Each row is where one point has got to under a steady rotation. How many ticks took it there?
The counts run from 0 to 344.
[ -9 -15 -10  11 -27  -4 -15  -8  13   0  27  -3  28   1 -19 -40  21  -5
  -4 -10   7   3 -36   7  10 -24 -23 -23 -23 -20  12  10 -12 -22 -29   6
  21]
72
[ 35   8  20  -5 -14   1   6  -5 -10 -19  23  -4   0 -13 -20 -18 -35 -11
   5  21   9 -49  13  14  16 -13   8   8 -29 -24 -25  -1   8 -18  -7 -12
 -13]
173
[  2 -21  -6   7 -18   7  -4 -14  14  -1  36  14   6  -7 -27 -52  -3  -1
  -6   4   7   8 -13  25  10  -7  11 -13 -20   4  -5  18  25 -24 -37   7
   7]
10
[ 36   2  14   0 -17   2   1 -12  -6 -18  26  -6   8 -10 -24 -16 -27  -7
   7  21  11 -48  11  14  18  -4   9   7 -19 -22 -27  -7   9 -22 -21 -15
  -2]
168
[-15  -8   9   6 -26  -6 -18   1  10  -6   5  -9   5  -8 -22 -44   7  -1
   0 -13   1  -2 -35   5   3 -29 -29 -29 -32 -11  18  27 -23 -14 -23  -1
   6]
63
[ 23  -5  23   6  -9  34 -14  -8  -3 -17  21   4 -13  -8   0 -41   3  23
   3  -8  -6 -18 -10  10   6 -27 -18  -6 -21  13  16  21  19 -31 -33   3
  17]
211
[ 23  -2  18   2   2  33 -13  -4  -1 -17  32   9 -10   2   4 -31   8  19
   1 -13  -9 -13 -12  15   6 -32 -23  -5 -24  -1  19  13  21 -34 -25  15
  22]
209
[ 29   3  11  -7  -2   0 -20 -11  10  11  53   1  -7  11 -38 -32 -24   2
  -3   3   4 -19   4   3   8 -10  13 -20 -12 -23 -20   2  20 -20 -26   5
  -6]
236
[  3  -4  21  -2 -23 -15   5  12   7 -16  15  -9   2 -15 -17  -9  -8 -28
   7  24  -3 -42   4   8   9 -15  -4  -6 -44 -39  -8  -1 -21  -7  -9 -26
 -16]
107
[  3   6  21  -2 -15  -1  -3  12  -2 -25   2 -10   1  -8  -1 -13   0 -14
   6  -1  -3 -33 -16  15  11 -36 -39  -8 -48 -39  15   8 -27 -13   9  -2
   2]
122
[  2 -12  -1   2 -23 -17   7  -3  18  -9  32  -5  15  -4 -23  -9   3 -28
   6  29   2 -34   6  13  19  -6   6  -6 -30 -41 -13 -12 -10 -14 -25 -25
  -2]
98
[-10 -13  12  -6   0   5  -2  21  15  -5  30  17 -14  -8 -12 -44  -9 -14
  -3  -5  -6   3 -14  27   2 -33  -5 -23 -45 -15  15  29  14 -16   3  14
 -16]
264
[  4 -20  -5   4 -11   2   1   1  21  10  56  18   2  -1 -21 -38   2 -10
  -4  15   5   5  -6  19   6  -8  17 -15 -24 -13  -5   5  30 -25 -37   1
   1]
17
[ -4 -22 -16  11 -30  -9  -3 -15  15  -3  39  -2  34  -1 -24 -29  23 -13
   1  10  11  -8 -22  13  17 -10  -4 -13 -21 -22  -2  -3  -7 -23 -39 -10
  21]
82
[  3 -20 -13  10 -33  -6  -6  -5  12   3  44   0  33  -1 -18 -25  24 -18
   1   9  14 -10 -22   4  10 -16  -2 -17 -17 -25  -3  -4  -1 -20 -39  -8
  17]
83
[  0 -22 -13   9 -28 -12   1 -14  15  -6  38  -2  29  -5 -26 -24  17 -20
   2  17  11 -17 -13  10  17  -5   5 -11 -21 -23  -9  -6  -4 -19 -39 -19
  15]
87
[ 18   1   9 -11  -2  -7 -13 -15  14   7  39   1 -11   4 -43 -34 -38   0
  -1   5   2 -20   7  14  16  -3  20 -16 -19 -16 -24   7  15 -16 -20  -1
 -13]
240
[-12 -18   7   4 -24   2  10  22   7 -20  18  10  15 -20   7 -22  27 -25
   2   9  -2 -10 -20  20   2 -30 -20 -10 -48 -24  13   8  -5 -19 -13  -8
   5]
341
[ -1  -1   5  -4 -16 -14 -25 -17  29  14  41  -7   0   7 -41 -24  10   1
   2   1  -8 -18 -13  -5   7  -3  -4 -30 -16 -31 -13  -3 -13 -19 -36 -13
   0]
301
[  3  -2  13 -10  -2  -5  -2  14  10   2  35  10 -16  -4 -27 -41 -34 -15
  -3   0   3  -6  -6  22   5 -25   6 -22 -37 -25  -9  20  12  -9  10  13
 -24]
253
[ 33  -2  15   1  -3  26 -21 -12   5  -3  48   5  -7   8 -12 -30   5  21
  -2  -4  -4 -18  -9   0   5 -20  -8 -12  -7  -3   3   6  24 -33 -41   7
  18]
220
[ -5 -13  10  -1 -17  -2 -26 -19  32   5  31  -4  -4   1 -33 -29  20   8
   4   4 -15 -18 -10  -9   3  -1  -6 -27 -19  -9  -1  10  -7 -23 -50 -20
   3]
294
[-16 -24   5   8 -24   4  15  10  14 -24   9   4  11 -25   6 -27  26 -21
   4  13  -9 -16 -16  27  12 -18 -19  -3 -47 -17  15   9 -10 -25 -21 -17
   9]
343
[ 27   0  11  -2  -2  17 -22 -25  11   2  46   1  -7  11 -26 -33  -5  21
   1   2  -9 -20  -1   8  11  -7   3  -8  -7  -4  -7   3  23 -33 -43   0
  15]
224
[-10   2  25  -9  -5 -15 -16  16  30   2  23  -3 -27   3 -22 -21  -8 -13
  -1   1 -20 -12  -8   5  -1 -25 -15 -26 -47 -37  11  14 -15  -7  -7  -2
 -23]
45
[ 32   6  17  -9  -5  -1   8  -5  -6 -17  30  -4  -3  -1 -17 -12 -36 -11
   1  17   4 -41  13  24  21 -11   1   7 -33 -39 -23  -5   9 -18   2  -3
  -7]
175
[-21  -3  14  -2  -6 -14 -18  -1  24  -7   3 -11 -11   1 -29 -34  -4   1
   0 -10 -20  -9 -22  14  13 -21 -27 -24 -43 -25  16  23 -28 -11  -9  -3
  -4]
54
[ -2 -10  11   2 -12   3 -26  -6  30  12  45   2  -6   8 -19 -26  29   7
   2   0 -17 -11 -15 -10  -3 -14 -10 -30 -19 -17   6   8  -3 -26 -45  -9
   8]
291
[ 32   0  19   0 -14  15 -22 -16   4   3  46   3  -7   0 -29 -35  -6  17
   2   6   2 -24  -1  -6   2 -10   5 -13  -4   2 -12  10  21 -23 -45  -4
   2]
227
[ 33  -1   1   9 -23  18  -9 -13 -11 -15  35  -6  27   0  -4 -18  13   6
   4   3  13 -34 -18   2  15 -22 -21   0 -13 -17  -1  -7   4 -32 -33  -3
  36]
149
[-15 -16   9  -6   2  11  -3  17  18  -8  29  17 -13  -3  -4 -40   3  -7
   0  -5 -11   5 -15  26   3 -31 -13 -21 -43 -11  20  26  13 -22  -4  11
  -5]
269
